(in the rows, 128 means zero)
The rows below fall into families. The same turns and mirrors carry the whole set onto itself and the rows of a family onto each other. For each named row, which other rows are in its family? Write them in the order they are listed.
These 32 rows form 4 families of 8 rows each.
Zubo: [ 98 124 135 141 136 121 140 139 117 129 100 119 164 174 123 134 129  83
 135 119 130 115 139]
Saz: [134 153 139 110 160 151 134 129 143 144 146 139  78 120 125 104 160 121
 122 121 157 131 134]
Roz: [121 153 128 119 163 149 126 135 118 128 167 130  76 136 123 144 164 127
 112 135 155 143 124]
Luguz: [123 145 146 120 148 135 117 113 116 129  90 112 116 102  94 133 141  99
 146 140 104 123 143]
buga: [ 91 125 116 134 138 119 148 133 102 139  94 116 152 141 112 131 109  80
 137 113 121 125 135]
sur: [147 143 124 116 137 143 133 133 111 109 105 115 109 122  84 115 128  90
 147 123 107 106 130]
mitud: [115 140 104 133 136 124 161 143 116 148 132 137 121 169 152 137 141 139
 125  97 166 150 134]
zugog: [ 87 131 100 133 137 129 162 153 142 145 139 120 109 164 159 138 155 126
 122 128 148 136 160]
bil: [100 134 105 140 133 115 161 142 101 155  97 113 143 136 107 119 121  77
 150 123 122 119 140]
tun: [154 144 131 125 145 152 148 136 119 103 134 130 125 130  93 130 130  81
 157 125 104 125 126]
motol: [129 158 134 117 154 155 137 139 130 148 167 132  79 133 128 128 174 120
 122 128 152 126 125]
Lopi: [147 147 133 108 144 144 138 130 154 128 143 133  73 131 124 142 163 117
 119 140 149 147 124]
beve: [ 87 118 125 137 123 115 133 126 120 124  85 112 139 145 120 121 119  89
 134 107 131 110 129]
Tam: [ 89 122 101 130 146 121 139 142 133 144 130 121  95 158 155 108 165 118
 112 132 164 118 155]
mupa: [139 146 135  92 147 144 137 124 117 122 105 128 137 126  76 117 131  97
 134 146 106 132 143]
bufu: [148 146 129 110 145 141 139 132 150 128 145 136  74 126 122 143 163 120
 123 143 153 151 125]
monof: [114 138 109 143 148 120 138 132 114 158 144 132 101 166 151 138 173 134
 117 116 168 132 126]
Nini: [138 167 148  98 158 159 144 141 137 149 153 139  96 132 132 136 159 123
 122 116 135 128 153]
goz: [138 147 132  91 147 143 139 126 120 129 100 125 133 119  76 117 133  93
 135 150 102 127 148]
Lopil: [130 143 137 131 157 139 143 117 109 140 102 118 133 104  89 134 127  86
 144 134  97 131 145]
fem: [109 140 105 149 124 115 152 151  93 142 101 119 150 161 112 131 146  86
 163 141 137 122 150]
Veri: [122 144 116 111 166 146 123 134 118 114 145 131  66 127 119 122 153 128
 117 142 154 151 132]
Bet: [ 97 132  98 143 115 107 147 137 105 141  84 108 128 132 106 119 136  93
 164 129 135 116 139]
gir: [ 97 112  98 126 122 106 163 125 126 131  94 126 155 146 115 116 128  94
 147 126 125 132 137]
mus: [ 98 115 100 127 123 107 162 123 128 136  92 130 158 145 116 116 129  95
 145 122 129 135 133]
vaz: [135 137 122 124 152 150 150 132 113 122 110 111 122 118  88 125 117  81
 141 127  91 119 139]
furek: [114 130 110 113 129 105 138 154 125 151 123 132 102 178 150 136 168 109
 113 123 174 127 138]
mog: [129 158 118  99 164 151 136 148 108 120 151 131  82 136 121 152 153 130
 124 139 132 151 151]
Sak: [107 127 111 113 130 103 136 149 125 148 122 130 105 176 149 140 170 113
 111 128 171 130 137]
bapek: [125 144 150 129 155 142 136 118 125 121 120 130 132 111 100 147 148  89
 159 149 104 143 144]
raz: [100 128 103 138 145 125 143 142 127 143 152 121  96 169 155 133 173 121
 110 122 158 117 135]
momuf: [117 133 104 130 148 112 134 133 106 150 123 136 103 165 148 115 155 135
 116 106 178 133 128]

Which other rows belong to the same family as bil? Roz, buga, motol, monof, Lopil, vaz, raz
Which other rows belong to the same family as Nini? Zubo, mitud, zugog, tun, fem, mog, bapek

The rows below fall into families. The same turns and mirrors carry the whole set onto itself and the rows of a family onto each other. For each named row, which other rows are in its family? Write them in the order they are listed.
These 32 rows form 4 families of 8 rows each.
Lon: [111 102 147 197 183 115 147 153  98 126 148 119  87 125 163 163 160 137
  81 148  97 151 101 133 130 127 155 134 153  88  82 131 163 148]
Ziz: [142 115 124 106 146 128 140 116  97 100 125  78 109 135 176 139 139 142
  96 144 130 124  84  92 130 119 114 111 145  93 151 142 145 148]
lak: [ 67 134  89 169 147 122 145 153 118 105 137 100 125  98 137 154 174 155
  85 126 112 127 100 126 139 101 181 144 136 113 127 153 149 164]
lat: [ 93 133  81 163 177 124 134 137 119 124 145 116 139 114 146 176 176 160
  86 132 104 136 125 130 145 111 169 117 125  98 141 163 164 159]
raso: [ 94 113 133 133 126 167 149 112  97  94 118 114 128 139 182 150 147 179
  46 135 106 153  81  97 143 128 135 127 127  70 117 119 136 147]
dem: [111 109 114 164 160 127 164 150 149 104 148 112 148 145 148 173 157 161
 101 156 101 116  77 137 125 107 169 102 137  71 102 154 170 134]
kub: [102 107 123 182 190  97 178 141 103  77 148 105 127  95 169 152 140 141
  59 120 103 147  92 126 138 138 177 126 163  90 161 132 155 172]
mabo: [104 128 126 128 169 146 132 117 120 117 121 106 144 127 171 140 141 133
 116 134 133 139 113  91 129 106 132 123 103 119 150 103 134 158]
Bof: [ 98 117 139 199 174 121 150 154 111 105 129 130 112 149 160 138 131 134
  90 142  97 166  96 123 138  99 169 119 159  85  99 129 168 144]
lef: [107 134  87 178 139 123 142 127 117 104 163 112 123  98 143 151 180 147
  91 128  92 132  91 139 151 100 158 136 115  97 133 160 149 176]
nosi: [101 100 113 186 181  97 159 149 112 104 172 105 107  90 182 176 138 135
  76 115 101 145  89 119 136 113 169 141 161  97 148 129 137 168]
Kez: [ 99  91 134 128 166 135 178 132 125 108 127 104 134 117 217 123 149 166
  89 121 123 122  77 106 118 157 161 144 106  86 132 118 135 176]
gavir: [127 101 103 140 168 115 162 144 122 116 146 109 109 125 164 166 170 156
  93 145  92 125 105 148 117 130 160  97 157  88 103 162 172 124]
mebep: [ 89 100 145 178 180 111 136 164 105 115 164 135 110 140 154 135 150 123
  94 140  87 156  92 123 124 132 169  94 147  80 110 123 165 146]
Bev: [113 104 134 156 158 152 193 125 112 112 121 121 131 121 194 124 162 161
 108 135 135 144  82 115 114 149 138 147  94  81 141 112 125 155]
tevo: [ 98  93 127 182 172 104 158 129 112  81 179 106 117  89 167 156 156 112
  72 138  87 143 103 130 144 132 166 113 141 104 143 128 144 179]
fur: [144 100 114 119 138 141 148 123 102  76 141  89 134 166 184 145 129 134
  72 157 123 123  97 107 139 134 135 123 154  88 142 130 142 167]
nogom: [113  90 126 118 132 130 145 122  92  83 142  99 103 157 166 149 141 140
  79 165 126 129 108  80 137 138 142 123 143  88 172 140 142 147]
tuf: [ 98 108 133 139 160 138 146 138 104 120 140 117 127 158 170 131 145 143
 142 131 142 151 115  82 127 123 141 149 125 103 165 118 139 160]
zuk: [102 114 145 135 135 137 124 132  90 105 114 100  96 124 181 147 147 149
  73 146 121 151  65  79 135 135 130 137 124  67 100 133 129 140]
tilaz: [ 82 114 141 138 156 149 178 130 103 136 111 106 134 121 202 122 147 164
  77 122 125 137  83 119 119 149 142 117  97  96 139 106 142 158]
Goke: [112  99 124 200 198 121 163 159 118 126 149 121 110 134 164 145 129 134
  83 140 103 148  91 122 122 107 158  93 157  75 111 128 149 146]
Ruzo: [ 99 116 106 157 137 164 129 136  92 106 115 111 110 131 199 126 153 164
  52 150 122 155  72  87 139 121 142 128 127  72 108 119 137 170]
ton: [107 107 159 131 175 135 163 121 114 100 115 114 138 116 185 150 147 142
  79 128 126 130  78  97 131 155 152 135  83  80 128 105 117 157]
Miben: [124 107 121 147 155 111 192 144 131  95 132 109 126 150 150 151 160 148
 102 139 105 108  83 156 133 116 180 114 145  89 107 165 161 142]
Mot: [ 93 118 123 138 152 141 127 145 120 124 136 100 133 161 170 122 124 132
 112 141 127 121 122  95 130 122 148 153 113 116 133 115 139 177]
zuziz: [ 95 113 141 126 140 141 163 144 106 131 137  85 134 134 182 135 131 126
 129 127 137 135 119  98 137 132 135 137 126 125 137 117 143 168]
Rif: [101 125  96 173 148 108 143 151 122 110 157 101 120 111 144 183 167 158
  81 137 104 100  83 126 146 105 183 148 120  94 141 149 157 164]
kas: [ 95 104 117 158 116 160 147 118 102  90 115 113 101 121 182 143 158 157
  58 174 119 151  87  94 127 134 136 134 110  78 122 129 126 136]
sepez: [111 105 136 184 201 108 161 128 110  96 162 113 139 106 168 189 164 141
  75 127 103 150 109 135 155 140 166 145 136  84 140 139 151 176]
Sig: [121 116 113 144 151 114 160 145 124 107 159 128 132 141 155 143 174 161
 119 124  86 134  68 148 127 126 164 110 136  66 113 162 171 138]
Bam: [133 110 135 118 123 146 152 126  82  95 138  90 114 157 151 150 130 140
  77 136 121 120 113  84 163 129 132 131 140  87 138 133 142 170]

Which other rows belong to the same family as mabo? Lon, Ziz, lat, gavir, zuk, ton, sepez
Which other rows belong to the same family as Ruzo? lak, kub, Bof, Kez, fur, Miben, Mot
Which other rows belong to the same family as zuziz? raso, dem, nosi, tilaz, Goke, Rif, Bam
Which other rows belong to the same family as Sig? lef, mebep, Bev, tevo, nogom, tuf, kas

